In the data rows, zero lies at 4.5, halfway between 4 and 5.
Some points, one per row:
[3 3 4 5 5 5 5 4 5 4 5 4 4 4 4 5 4 4 3 3 4 5 4 5 4 5 4 4 6 4 4 4]
[7 9 6 7 5 4 0 0 5 4 8 4 6 5 5 3 7 6 6 6 1 5 9 0 4 2 7 4 1 3 3 2]
[4 4 5 6 6 5 5 5 5 5 6 5 5 5 6 6 5 5 4 5 4 6 4 5 4 6 5 5 6 5 4 4]
[6 2 4 3 1 3 4 0 4 5 4 5 4 0 4 5 1 6 9 4 9 6 0 5 3 5 7 3 1 4 7 3]
[7 4 4 4 4 3 5 5 3 6 2 6 5 4 3 4 3 6 5 5 1 1 5 4 4 3 3 2 2 6 5 5]
[4 7 2 6 5 3 4 6 4 4 4 7 8 8 4 4 8 5 4 2 3 6 5 4 4 6 5 6 4 8 8 3]
[4 2 2 6 4 2 3 4 3 5 4 2 4 4 4 2 4 5 5 4 1 7 2 4 0 4 4 2 4 6 2 5]
[3 6 5 4 5 4 3 2 4 3 5 3 3 5 5 3 5 4 4 5 3 4 6 2 4 3 5 4 4 3 3 2]
[3 3 4 5 5 5 5 5 5 5 5 4 4 5 5 5 4 4 4 4 4 5 4 5 4 5 4 5 6 4 4 4]
[4 4 5 5 5 4 5 5 5 5 4 4 4 4 6 5 5 4 4 5 4 4 3 5 5 5 5 6 5 5 3 4]
[3 3 4 5 5 4 4 4 5 4 4 4 4 4 4 4 4 4 3 4 3 4 3 5 3 4 4 4 6 4 4 4]
[4 4 5 6 6 5 5 5 5 5 6 5 4 5 5 5 5 5 4 5 4 5 4 5 5 5 5 5 6 5 4 4]
[3 2 3 4 4 3 4 4 4 3 4 2 3 3 4 4 4 3 3 5 3 2 3 4 3 3 4 5 4 4 3 4]
[9 7 5 4 4 2 5 6 3 7 2 6 7 4 3 5 4 8 6 7 1 0 8 4 6 2 4 2 0 6 7 5]
[9 8 6 1 0 9 9 6 9 4 1 0 1 3 6 3 9 5 9 6 9 0 8 4 9 0 7 8 0 0 9 9]
[4 4 5 6 6 5 5 6 6 5 6 5 5 6 5 6 5 5 4 5 4 6 4 6 4 6 5 5 6 5 5 5]
[4 4 5 6 6 5 5 6 6 5 5 5 4 6 5 5 5 5 4 5 4 6 5 5 5 6 5 6 7 5 5 5]
[5 4 4 5 7 6 6 5 6 6 5 6 6 5 5 6 6 5 5 5 5 5 5 6 5 5 6 6 6 5 5 5]
[3 3 4 4 5 4 4 4 5 3 4 4 3 4 4 4 4 4 3 3 3 4 3 4 4 4 4 4 5 4 4 4]
Here are 28 more points, each followed by its number:
[3 3 4 5 5 5 5 5 5 4 4 4 4 5 4 4 4 4 4 4 4 5 3 5 4 5 4 5 6 4 4 4] 0
[4 3 3 4 5 4 4 4 4 4 4 4 3 4 4 4 4 3 3 4 2 4 3 4 3 4 4 4 5 4 4 4] 1
[6 6 3 4 6 3 0 5 4 4 2 2 5 2 2 7 6 5 0 2 5 2 5 1 4 4 6 6 8 5 3 7] 2
[6 4 5 6 6 5 5 6 6 5 5 6 4 5 5 5 5 5 5 6 4 5 5 6 5 5 5 5 7 6 4 5] 3
[4 4 5 6 6 5 5 5 5 5 5 5 5 5 5 5 5 5 4 5 4 5 5 5 4 6 5 6 6 5 4 5] 4
[9 6 7 3 2 2 4 5 5 4 2 6 6 5 1 3 3 6 6 8 2 1 5 5 5 4 4 6 2 7 4 4] 5
[4 4 5 6 6 5 5 5 5 5 5 5 4 5 5 4 4 5 4 5 4 5 5 5 5 5 5 5 6 5 4 4] 6
[3 3 4 5 5 4 5 4 4 4 4 3 3 4 4 4 3 4 3 3 3 4 3 4 3 4 4 4 5 4 3 4] 7
[3 3 4 5 5 4 4 4 5 4 5 4 3 4 4 4 4 4 3 4 3 4 4 5 3 4 4 4 6 4 4 4] 8
[7 7 3 0 3 7 8 3 5 7 7 8 5 3 8 4 3 0 8 6 9 9 5 6 7 4 5 5 3 3 8 9] 9
[4 4 6 6 6 5 5 6 6 5 6 5 5 6 5 5 5 5 5 5 5 5 5 5 5 6 5 5 6 5 5 5] 10
[3 5 4 3 5 4 4 5 1 4 6 5 4 6 6 6 3 3 2 4 7 8 4 2 7 5 2 1 2 3 1 5] 11
[3 2 3 4 4 4 4 4 4 3 4 3 3 4 4 3 3 4 3 3 3 4 3 4 3 4 4 4 5 3 3 3] 12
[5 5 4 4 6 5 2 5 3 4 4 4 4 5 4 5 5 5 4 3 4 5 5 4 3 4 5 5 6 5 3 6] 13
[4 6 5 5 6 4 4 4 3 5 6 4 4 5 5 5 6 5 5 5 5 5 6 4 4 6 6 5 6 5 5 5] 14
[4 4 5 5 5 5 5 5 5 4 5 4 4 5 5 5 4 4 3 4 4 5 4 5 4 5 4 4 6 5 4 4] 15
[4 6 6 7 6 5 4 5 6 5 4 5 5 7 4 4 5 4 3 3 5 5 5 4 7 6 4 5 4 5 5 3] 16
[3 6 5 4 6 5 4 6 2 5 6 6 5 7 7 6 4 4 2 5 7 9 6 3 7 6 3 2 3 3 3 5] 17
[6 4 3 3 2 5 4 1 7 4 6 5 5 3 5 3 4 3 7 4 9 8 1 5 3 6 8 5 4 5 8 6] 18
[3 3 4 5 5 4 5 5 5 4 5 3 4 4 4 5 4 4 4 4 3 5 4 5 4 5 4 4 6 4 3 4] 19
[4 4 4 5 5 5 4 4 5 4 5 4 4 5 5 5 4 4 4 4 3 5 3 5 4 5 5 4 6 5 5 4] 20
[4 4 5 6 6 6 5 6 6 5 5 5 5 6 6 5 5 5 5 5 4 6 5 6 5 6 5 5 7 5 5 5] 21
[6 2 5 7 4 3 3 2 3 6 4 3 6 3 4 5 3 9 8 5 6 8 3 4 3 4 6 3 4 6 4 5] 22
[3 3 4 5 4 4 3 4 5 4 5 3 3 4 4 4 3 4 3 4 3 4 3 4 4 4 4 4 5 4 3 3] 23
[8 8 1 0 2 7 9 2 4 9 7 9 4 2 9 3 2 0 9 5 9 9 6 8 8 2 4 4 1 1 9 9] 24
[3 3 4 4 5 5 4 4 4 4 5 3 3 5 4 4 4 4 4 4 4 5 4 4 4 5 4 4 5 4 4 4] 25
[4 6 6 8 7 6 5 5 7 5 5 6 5 7 3 4 6 4 3 3 4 6 6 4 8 7 5 4 4 6 5 4] 26
[9 6 6 4 3 3 6 7 4 7 2 8 7 6 2 3 4 5 6 9 1 0 6 6 7 3 4 3 1 8 5 6] 27
Which three of these numbered points are nearest to each point below, looking only along the 6 directions in which the first points spread most? Their numbers follow each, nearest first.
[4 3 4 5 5 4 4 5 5 5 5 5 4 5 5 5 4 5 4 4 4 5 4 5 4 5 5 5 6 4 4 4] > 20 15 6
[4 5 6 2 4 4 6 2 2 5 3 6 5 0 4 7 2 7 6 5 9 2 4 7 5 4 5 4 3 3 5 1] > 22 9 24
[4 6 6 7 6 6 5 5 6 5 5 5 5 6 4 5 6 4 3 4 5 5 5 4 7 7 5 4 5 5 5 4] > 16 10 26
[8 4 4 6 3 5 6 7 6 5 6 6 5 7 3 1 5 2 6 7 0 2 6 6 5 3 5 3 3 8 5 8] > 5 2 27
[4 3 6 6 5 3 3 3 2 6 4 3 6 3 4 6 4 9 7 5 5 6 4 5 4 3 5 3 4 6 4 5] > 22 11 20
[5 4 5 6 6 6 6 6 6 5 6 5 5 6 6 5 5 6 5 5 5 5 5 6 5 6 5 6 7 5 5 5] > 21 10 3
[4 4 5 5 7 5 3 5 4 4 4 4 4 5 4 5 5 5 4 4 4 5 5 5 3 5 5 5 6 5 4 5] > 15 20 13
[4 5 4 2 4 5 5 5 3 5 5 5 3 5 5 5 3 2 3 4 6 7 5 4 6 4 3 2 4 3 4 6] > 25 20 0
[9 6 1 0 0 6 9 0 6 9 7 9 3 0 8 1 1 0 9 3 9 9 2 9 6 4 4 6 0 0 9 9] > 24 9 18
[5 8 3 4 6 5 1 5 0 6 8 9 9 9 6 9 8 9 3 2 7 9 9 4 3 7 3 4 3 9 8 4] > 26 16 17
[4 3 4 6 4 5 5 4 5 4 6 3 3 5 4 3 5 3 3 4 3 4 5 5 3 4 4 4 5 4 5 4] > 25 8 13
[4 2 3 6 3 2 4 5 3 5 4 2 4 5 4 3 4 5 5 4 2 7 2 4 2 5 4 2 4 6 3 5] > 1 12 7
[5 3 6 5 5 4 5 5 5 5 4 4 5 4 6 4 5 4 4 6 4 5 4 5 5 5 5 6 5 6 3 4] > 6 15 4
[3 5 6 3 5 3 6 5 1 6 2 4 6 0 4 7 4 8 4 5 7 1 6 6 5 4 4 4 3 3 5 0] > 5 22 11
[4 7 6 5 6 4 3 2 5 4 6 3 4 5 5 4 6 5 5 6 4 5 7 3 5 4 6 4 4 4 3 1] > 14 17 13
